The same turns and mirrors carry the whole set onto itself and the rows of a family onto each other. Which other rows belong to the same family as each row named below? List them in the order they appear above.
These 18 rows form 3 families of 6 rows each.
K404: [-0.59  0.90  2.02  1.93 -0.76 -1.62  1.60 -0.19  0.91 -1.50 -2.95]
K229: [ 1.20  1.67 -2.46 -1.17 -1.53  1.39 -0.89  4.17  2.62  2.34  1.06]
K731: [ 0.49  0.32  3.67  2.10 -1.50 -0.34  1.60  1.02  1.26 -1.07 -2.51]
K537: [ 2.15  0.43 -1.11 -0.96 -2.64  0.69 -2.16  3.77  1.27  2.46  0.80]
K624: [-1.43  1.05  1.95  1.18  1.08 -1.85  0.79 -0.23  0.60  0.21 -2.75]
K764: [ 0.54  4.35 -0.99 -2.77  0.67 -0.20  0.49  5.00  2.10 -0.11 -0.02]
K506: [-0.03  2.26 -4.03 -1.25 -0.70 -0.02 -1.06  3.13  2.20  1.74  0.35]
K133: [ 1.12  1.87  3.66  0.10 -2.49 -1.06  2.34  2.68  0.61 -2.43 -0.93]
K756: [ 0.84  1.57  1.72 -0.22 -3.46 -2.37  2.86  0.06  1.29 -2.07  0.16]
K14: [ 1.92  3.19 -0.49 -2.97 -1.55  0.45  0.94  4.24  3.19  1.02  1.86]
K380: [ 0.31  3.75 -2.87 -3.13 -0.50 -1.36  0.86  2.38  2.88  0.29  1.11]
K866: [ 0.21  2.52 -2.52 -1.11  0.16  1.11 -1.37  5.12  1.80  1.34 -0.46]
K559: [ 0.38  1.29 -3.75 -1.15 -1.43 -1.31 -2.33  1.83  0.91  1.60 -0.15]
K239: [ 0.09 -0.28  2.13  1.04 -1.45 -1.50  1.51 -1.59  1.86  1.42 -0.47]
K636: [-0.43  2.64  1.68 -0.04 -1.26 -2.78  2.32  1.24  0.12 -3.20 -1.77]
K854: [ 0.54  0.06  2.31  1.93 -2.40 -1.22  1.96 -0.92  1.83 -0.66 -1.66]
K601: [ 0.50  1.89 -1.52 -0.93  0.08  0.20 -2.77  5.01 -0.16  0.99 -1.49]
K519: [ 0.35  0.01  4.40  1.23 -0.25  0.09  0.94  1.72  1.14  1.05 -1.64]

Which other rows belong to the same family as K854? K404, K229, K731, K506, K866
Which other rows belong to the same family as K380? K764, K133, K756, K14, K636

The same turns and mirrors carry the whole set onto itself and the rows of a family onto each other. Which other rows belong to the same family as each row named below? List them in the order they appear above.
These 18 rows form 6 families of 3 rows each.
K452: [-2.75 -0.30  0.92  0.00  1.33 -1.71 -1.37 -3.10 -1.16 -0.05  2.40]
K716: [-0.93  0.34 -1.21 -0.62  1.95  1.18 -1.12  1.56  0.27  4.13 -1.61]
K439: [-2.22 -0.06  1.76  0.70  0.37 -1.59 -2.50 -1.49 -1.18  0.19  1.28]
K31: [-2.96 -0.29  0.64 -0.63  0.58 -1.69 -1.21 -3.06  0.00 -1.69  1.44]
K331: [-3.34 -2.88 -1.66  0.10 -0.59  0.41  4.03  0.02 -0.21 -2.05  0.73]
K142: [-0.73  0.01 -1.61 -0.78  1.89  1.02 -2.03  1.34  0.61  3.48 -1.75]
K692: [-3.22 -0.02  1.25 -0.34  0.35 -1.66 -1.02 -3.06 -0.46 -0.75  1.74]
K105: [-3.27 -3.10 -3.21 -0.23  0.63  1.10  4.35 -0.38 -0.02 -0.46  1.13]
K672: [-3.67 -2.37 -3.03  0.29  0.56  1.57  4.39  0.24  0.80 -0.56  0.30]
K398: [-3.39 -2.55 -3.63  0.32  1.04  1.68  3.64  0.46  1.34 -1.03 -0.07]
K446: [-2.05 -2.50 -2.19  0.11  0.89  1.65  4.35  0.45  0.18 -1.95  1.75]
K146: [ 0.40 -0.46 -1.49  0.19  2.17  2.19 -0.70  2.50 -0.20  3.34 -0.18]
K704: [ 0.06 -0.13 -1.23 -0.45  2.30  0.82 -0.98  2.28 -0.05  3.88 -0.81]
K38: [-0.41 -0.11 -1.56 -1.05  3.00  1.16 -0.23  1.57 -0.23  4.12 -1.17]
K720: [-1.10 -0.39  1.43 -0.62  0.13 -1.12 -1.69 -2.10 -1.25 -0.68  2.66]
K130: [-2.67 -2.88 -3.02  0.32  0.69  1.11  4.47  0.82  0.40 -0.93  1.12]
K741: [-2.18 -0.48  1.23 -0.11  0.53 -2.08 -1.10 -2.42 -0.91 -0.94  2.56]
K750: [-0.68 -0.33 -1.27  0.08  2.37  1.62  0.65  3.18  0.09  2.94 -1.96]

Which other rows belong to the same family as K672? K716, K692
Which other rows belong to the same family as K439? K331, K750
Which other rows belong to the same family as K398? K31, K142
Which other rows belong to the same family as K446? K146, K720

